One vector is turned by the same rotation once a tick. Each row is the vector after some number of ticks, and that number follows the row.
The counts run from 0 to 298.
17  22  -19  -4  -13  -13  -12  -18  0  -1  -8  26  -2  5  -7  12  -4  3  -5  -6  17  11  6  27  -3  -9  12  3  11  -16  0  6  -6  -7  8  18  14  12  16  6  17  7  10  -1  -7  -9  -3  6  3  -5  16  20  -2  -3  9  3  4  9  3  15  10  9  6  -13  -2  -3  8  -6  6  3  -6  1  2  -1  4  -9  1  6  -4  24  -11  33  12  -3  1 -> 105
-9  3  -4  0  -5  24  0  -12  -6  -4  -3  -8  -3  4  -12  -8  -12  -6  -4  8  -2  4  15  22  3  -21  6  -10  -1  6  -12  -4  -2  -28  8  2  16  -20  4  5  -6  2  23  -10  24  9  11  -11  2  -10  0  2  6  7  -7  0  22  5  16  11  12  2  5  -15  -6  -23  6  -8  3  -11  1  -5  14  -4  -4  -14  0  -6  -25  -13  -9  16  -15  1  -12 -> 42
-9  9  -8  -10  -4  16  -9  -18  0  6  3  -2  -5  2  -10  10  6  -6  -16  5  14  -1  24  17  1  -19  -2  -13  21  13  -3  -4  6  -32  11  5  15  -23  2  18  8  1  10  -4  3  0  9  -10  0  -11  -1  17  -1  -14  -4  -3  18  5  10  8  7  14  1  -10  -12  -17  19  -5  7  -6  -3  -1  20  -6  4  2  11  -7  -18  -1  -19  16  -4  -3  -9 -> 39
-9  14  -12  -15  4  16  -12  -10  5  -2  4  5  -3  6  -4  10  12  3  -3  -1  0  1  25  22  2  -12  5  -22  22  14  1  12  1  -27  6  14  17  -4  7  19  6  0  2  -2  -6  -4  8  -3  1  -9  -2  19  -17  -14  6  4  15  2  -7  4  15  15  6  -11  -1  -15  25  -9  7  4  -1  -3  14  -18  8  1  13  -5  -22  -3  -6  15  -8  1  -6 -> 31
7  16  -13  4  -3  -16  -8  -6  -3  -3  5  10  1  6  0  4  4  3  -1  0  19  8  30  12  -5  3  -1  -12  2  -8  -7  1  16  10  11  1  10  -6  -3  -5  18  8  1  14  -5  0  -3  -7  0  -13  8  12  -6  -6  -3  24  3  9  5  11  12  6  12  -23  -13  -2  19  -15  15  -5  21  16  11  -14  -2  23  -4  9  -16  11  -3  30  1  -2  -3 -> 223
-3  16  -24  -7  -16  0  -17  -28  -4  19  -4  18  -9  3  -18  9  -8  -5  -15  6  6  9  -9  28  4  1  17  -9  1  -12  -3  -9  -6  -17  7  8  10  -5  14  1  11  -12  15  6  -7  -16  0  11  -7  -12  12  15  -5  -3  5  -5  9  3  6  21  8  -4  -4  -12  1  -14  -3  -6  13  1  2  -4  11  4  2  -5  -8  -1  -16  13  -9  19  -6  -8  -4 -> 99
1  8  1  15  -7  5  0  2  -16  7  3  10  -6  13  -8  -9  -10  -1  -1  13  10  -2  20  19  -10  -10  -1  -16  -25  -5  -9  -21  3  -12  1  5  10  9  -8  -8  6  20  17  11  13  10  1  -14  15  -10  0  5  -7  18  -5  17  15  -6  9  9  13  8  -6  -11  -2  -2  14  -7  4  -21  6  20  16  -12  -7  -5  -4  -5  -15  1  -7  21  -14  13  -4 -> 145
21  8  -20  3  -10  -10  3  -11  8  7  4  31  0  -1  -9  6  -7  -5  -3  -6  3  21  23  15  -11  9  3  6  -5  -13  -10  -1  7  -9  8  10  13  4  -2  5  8  1  15  -2  11  7  -12  -18  12  -6  -9  0  2  -3  -13  14  9  10  15  16  7  -10  16  -15  0  0  14  -20  -3  -11  5  -3  -7  3  -9  3  -5  10  -2  16  -26  22  7  11  -2 -> 206
5  5  -18  -4  -9  -1  -9  -15  -15  -1  -1  14  -6  13  -8  -3  -11  -2  0  7  -1  12  -5  29  7  -7  9  -11  -23  -17  -12  -5  -4  10  16  2  7  -8  9  -10  5  5  13  9  13  -2  -1  -6  5  -13  18  -3  0  9  -3  7  13  4  25  18  16  -4  7  -21  -14  -12  1  -9  11  -10  19  8  7  -1  2  -12  -8  3  -14  12  3  24  -8  -9  -5 -> 94
1  15  -27  3  -9  -4  -4  -19  14  14  8  16  0  -11  -28  6  -3  1  -7  4  -5  24  23  21  -12  16  1  5  6  -12  -8  0  12  -18  1  1  12  1  -5  2  6  -19  16  -5  -5  -9  1  -7  -2  -6  -11  12  -10  -9  4  10  5  8  -6  25  0  -8  6  -12  13  -15  10  -17  2  5  2  -10  2  0  -9  15  -7  3  -18  7  -23  13  -3  6  -2 -> 209
-8  8  -5  7  -5  11  -4  -21  -9  8  2  9  7  9  -7  9  0  2  -3  -1  10  -8  27  5  -3  -19  6  -4  21  9  -5  -2  24  -11  7  19  12  -17  0  6  6  12  13  -9  7  4  11  2  0  -6  -1  16  -6  0  -2  12  3  7  -2  7  8  10  -4  -8  -2  6  32  -12  2  -6  -12  16  22  -19  -3  11  4  6  -15  12  -16  21  4  12  -10 -> 275
-9  2  -7  6  -12  3  -19  -10  -9  24  -7  20  -2  16  -11  7  -6  0  -3  -4  -2  -5  13  12  -5  8  21  -30  -11  -6  -17  -7  7  -10  11  16  12  4  2  -6  3  2  10  14  -6  -1  -1  8  0  -8  5  15  -10  -6  7  16  4  4  -6  13  7  -3  -3  -12  5  4  14  -12  16  -7  9  13  13  -18  5  7  -10  -2  -26  9  4  17  -16  15  -3 -> 6
10  11  -23  5  -17  12  0  -16  -3  5  12  15  -5  1  -27  -3  -10  -6  -2  10  -17  27  14  32  -12  -3  -11  5  -18  -15  -5  -5  0  -1  3  0  8  8  -5  -2  -5  -3  22  3  10  -4  0  -15  15  -2  -7  13  1  6  0  11  14  3  10  23  7  -5  6  -8  9  -20  7  -11  -2  -4  -2  6  -6  -2  -8  -5  -8  8  -5  1  -20  14  -1  1  -2 -> 203
10  13  -19  0  -3  16  -2  6  -7  -13  9  6  -11  4  -2  -1  9  4  -4  3  5  16  22  31  -2  -20  -4  -5  -15  1  3  -3  -9  -11  6  14  19  8  3  10  0  13  12  -2  3  2  -4  -19  18  1  -3  8  -5  8  3  4  19  -1  11  2  18  11  12  -8  -3  -23  13  -2  -8  -16  4  4  13  -4  13  -18  15  1  -3  -5  -12  27  -8  -5  3 -> 255
-11  7  1  11  -5  11  -11  -6  -8  15  2  8  -2  6  -13  6  -5  1  -6  1  10  -10  28  8  -7  0  7  -18  7  4  -13  -8  19  -16  2  9  17  -3  -5  0  4  7  10  7  -2  5  10  7  -4  -12  -1  21  -7  -5  1  17  5  9  -11  10  0  8  -10  -11  5  3  21  -10  10  -11  -4  16  22  -20  -6  11  -6  -4  -29  6  -3  20  -11  17  -4 -> 141
14  17  -8  -7  -2  -15  -7  -1  4  3  -15  27  3  5  5  4  0  0  2  -1  20  3  13  22  1  -1  17  -13  -7  -4  -4  -6  -15  -31  3  16  17  16  7  14  16  9  6  -4  5  4  -11  -15  16  -7  0  -5  -17  3  1  7  13  -4  8  6  16  9  11  -16  -5  3  12  -10  8  -2  11  -10  4  -4  2  -7  9  -3  -8  10  -11  29  -10  13  0 -> 20
15  2  -13  0  -13  2  -4  -21  -1  14  7  30  -3  11  -11  8  -9  -7  -14  -6  -5  7  14  21  -7  -7  3  0  0  -6  -9  2  7  -2  11  15  11  1  2  8  4  11  11  6  10  4  -6  -7  12  -3  2  15  9  -7  -19  12  11  13  18  14  5  -8  15  -5  7  8  22  -11  2  -11  -6  13  -5  -7  -4  -4  -6  9  3  18  -24  20  18  12  -7 -> 198
-2  4  -2  18  -9  9  8  -14  -10  -13  -1  -3  4  10  1  -6  -10  3  6  2  4  4  25  13  -3  -24  10  1  -1  7  -7  4  10  -7  6  17  12  -11  3  -1  1  22  20  -16  28  9  14  -8  8  1  1  -4  -2  24  -3  14  7  4  7  8  18  -1  12  -13  -2  -1  22  -14  -3  -8  -5  10  15  -15  -1  -2  5  6  -16  -4  -8  29  -2  10  -9 -> 272
7  11  -7  -5  -9  -8  -15  -2  -2  25  -11  32  -7  9  -6  12  -3  -2  -5  -6  13  -3  13  14  -3  10  18  -25  -11  -9  -12  -17  -4  -25  8  16  17  10  4  7  16  3  7  9  -3  2  -11  -7  10  -12  -1  7  -11  -13  -1  7  11  1  8  10  9  2  -1  -12  -1  2  13  -9  10  -8  14  0  8  -9  10  -2  1  -7  -12  15  -7  22  -11  13  -1 -> 13
7  5  -10  2  -14  -2  -8  -36  -4  8  3  21  -3  11  -4  6  -10  -7  -12  -3  1  0  2  21  4  -20  17  1  20  -1  -6  6  4  -9  9  18  11  -10  11  10  11  13  11  -1  14  -3  2  8  1  -4  8  11  2  9  -15  7  6  9  15  13  9  -6  10  -6  3  10  19  -12  6  -4  -12  4  5  -6  -10  -4  -6  8  -4  16  -17  26  17  6  -16 -> 190
-12  4  -9  9  -12  15  -1  -20  -9  31  -2  16  -2  9  -26  -6  -14  -5  -5  11  -17  0  4  19  -8  -2  5  -13  -14  -3  -9  -21  8  -21  2  10  2  -4  -7  1  -4  -7  24  -1  16  4  6  -5  7  -8  -12  1  -10  8  -7  5  13  -2  6  20  5  -3  -9  -8  6  -3  10  -14  2  -11  -4  -1  14  -7  -11  -8  -7  -2  -16  4  -18  8  -15  19  -7 -> 286
5  16  -14  19  -13  -4  6  -3  -4  -15  -5  -6  -3  -4  -6  -2  -4  -2  5  11  19  20  32  16  -9  -8  -4  8  -5  -5  -10  -6  4  -18  -1  0  18  -7  -5  -3  6  8  25  -12  7  1  8  -18  3  -4  -1  9  4  13  12  12  6  6  -1  14  12  4  16  -15  -4  -23  9  -5  1  -1  5  2  9  -1  5  6  1  2  -14  -7  -10  34  -11  -2  2 -> 128
12  0  -13  -4  -12  9  -7  -20  1  22  8  32  -2  12  -17  10  -9  -6  -11  -10  -8  7  16  21  -8  0  8  0  7  -6  -9  3  11  -6  10  16  15  2  3  7  2  0  14  4  4  2  -6  -3  8  -6  -4  18  4  -16  -16  13  10  15  12  15  0  -7  7  -9  9  6  20  -17  1  -8  -9  10  -4  -7  -6  -2  -7  5  -3  21  -25  15  13  13  -9 -> 199
-8  10  -25  -7  -11  9  -14  -24  -16  14  7  7  -7  10  -19  -2  -2  -3  -9  13  -13  14  -5  32  2  -6  4  -18  -13  -12  -5  -6  -1  7  15  3  2  -13  6  -9  3  -8  10  13  2  -13  7  5  -2  -12  12  9  -6  2  1  8  14  -1  13  22  12  -1  0  -19  -5  -17  4  -6  15  -5  16  6  17  -6  -3  -4  -12  1  -22  4  3  12  -12  -11  -7 -> 92
3  17  -16  -16  11  8  -4  -14  -7  -4  9  7  5  9  -2  6  17  6  -2  1  7  5  13  24  8  -23  -4  -10  10  3  4  2  12  2  13  11  8  -15  1  10  10  7  2  -1  12  1  2  -18  12  -10  1  1  -14  -4  -7  7  15  -1  18  2  19  23  4  -18  -23  -9  24  -10  -2  -5  13  3  17  -11  0  -6  17  5  -2  12  -18  20  2  -7  -5 -> 172
8  24  -14  -4  6  -16  0  -15  1  0  -1  25  16  5  -5  -3  4  9  8  8  -4  10  8  28  -10  -2  -2  -3  -1  -7  4  6  4  5  -5  7  3  16  -3  4  13  8  7  -2  13  -1  3  -15  15  -8  -3  0  -24  11  2  16  8  -9  1  15  15  22  6  -17  -6  5  23  -19  2  6  2  0  -4  -10  -20  -2  7  9  -2  17  -15  20  2  10  -3 -> 298
0  11  -24  -4  3  -2  -1  -16  11  19  14  19  10  -8  -17  3  4  5  -5  -10  -7  8  13  14  -4  15  12  -5  7  -8  -3  4  19  -13  7  11  9  -5  -3  7  6  -18  6  -7  9  1  -6  -2  5  -9  -15  -11  -21  0  -13  8  7  3  5  19  7  -5  5  -16  2  2  16  -25  -4  -5  11  -18  11  4  -20  11  -3  5  -16  10  -21  13  -5  13  -6 -> 73
2  2  -20  -3  -13  14  -12  -8  3  5  7  13  -15  7  -6  7  -3  -3  -10  -9  -10  15  23  27  -5  0  11  -13  2  5  -10  9  -8  -23  11  17  23  6  10  11  -4  -1  9  6  -10  -5  -8  -2  8  4  -5  23  -2  -16  0  5  16  9  0  13  7  -15  17  -1  18  -15  15  -9  6  -5  5  -2  -2  -10  17  2  -1  0  -18  -5  -8  19  -6  5  -5 -> 116
3  17  -21  4  -5  -16  -6  -19  10  5  6  15  7  -5  -7  8  7  4  -2  -3  12  16  30  14  -9  14  2  -4  11  -7  -5  12  17  -4  2  5  11  -2  -3  2  16  -3  0  0  -7  -6  0  -1  -6  -8  -5  13  -16  -4  2  20  -1  7  -7  19  4  -2  15  -17  2  0  22  -21  11  5  10  -2  4  -9  -10  29  -4  8  -17  9  -11  25  0  5  -6 -> 216
1  4  -20  0  -13  8  -13  -10  -2  -4  -1  15  -11  8  -9  -1  -12  2  -2  -5  -16  15  8  36  0  -4  18  -8  -8  -4  -9  16  -17  -12  8  15  20  22  17  1  -5  1  13  -1  -2  -6  -3  11  4  3  7  17  -7  2  11  3  13  6  -4  18  10  -8  16  -7  18  -13  6  -10  8  3  -3  -3  -6  -9  2  -17  -8  1  -21  1  6  25  -4  7  -4 -> 109
3  18  -9  19  -14  -13  -8  -10  -15  3  -7  12  -3  12  -3  2  -4  5  8  11  18  8  17  14  -11  -7  5  -7  -13  -11  -6  -11  10  10  3  6  6  4  -3  -11  13  24  14  6  3  -3  8  -1  5  -6  12  16  -9  16  11  23  0  -4  -1  16  15  9  2  -17  -5  -1  18  -10  10  -1  7  22  12  -17  2  10  -3  6  -13  15  3  31  -4  4  -2 -> 2
-6  20  -28  4  4  -1  2  -16  1  -1  15  3  10  -8  -19  -7  1  11  5  11  -12  18  11  29  -7  2  -2  4  -7  -10  1  5  11  4  -4  1  1  0  -5  -6  4  -13  13  -9  10  -7  9  -4  4  -7  -8  -6  -25  17  4  13  7  -7  -2  24  14  6  6  -21  -2  -13  7  -20  -3  2  11  -10  11  1  -18  6  -2  9  -20  3  -13  17  -12  -1  -4 -> 76
6  6  -17  -4  1  -8  -8  -20  -12  -3  7  14  2  15  4  0  0  1  -1  -2  4  7  6  20  3  -8  12  -13  -8  -9  -6  6  12  23  19  10  6  -11  5  -7  14  10  2  10  15  0  -3  -7  4  -10  10  -3  -12  8  -13  20  7  2  19  13  19  -1  14  -21  -15  5  16  -16  11  -8  24  9  9  -13  -6  8  -8  10  -10  12  -1  25  -1  -3  -8 -> 87
-15  6  -4  7  -8  14  1  -26  -4  9  3  -1  -5  1  -17  -8  -18  -5  -8  6  1  -5  9  22  -2  -16  12  -6  15  9  -9  -1  0  -33  0  7  14  -8  7  7  0  3  21  -13  17  7  14  8  -5  -9  2  6  1  15  -6  -4  16  5  6  15  5  -2  -3  -7  9  -5  7  -9  2  -11  -17  -4  15  -1  -19  -9  -4  -3  -25  -4  -12  18  -6  13  -16 -> 49
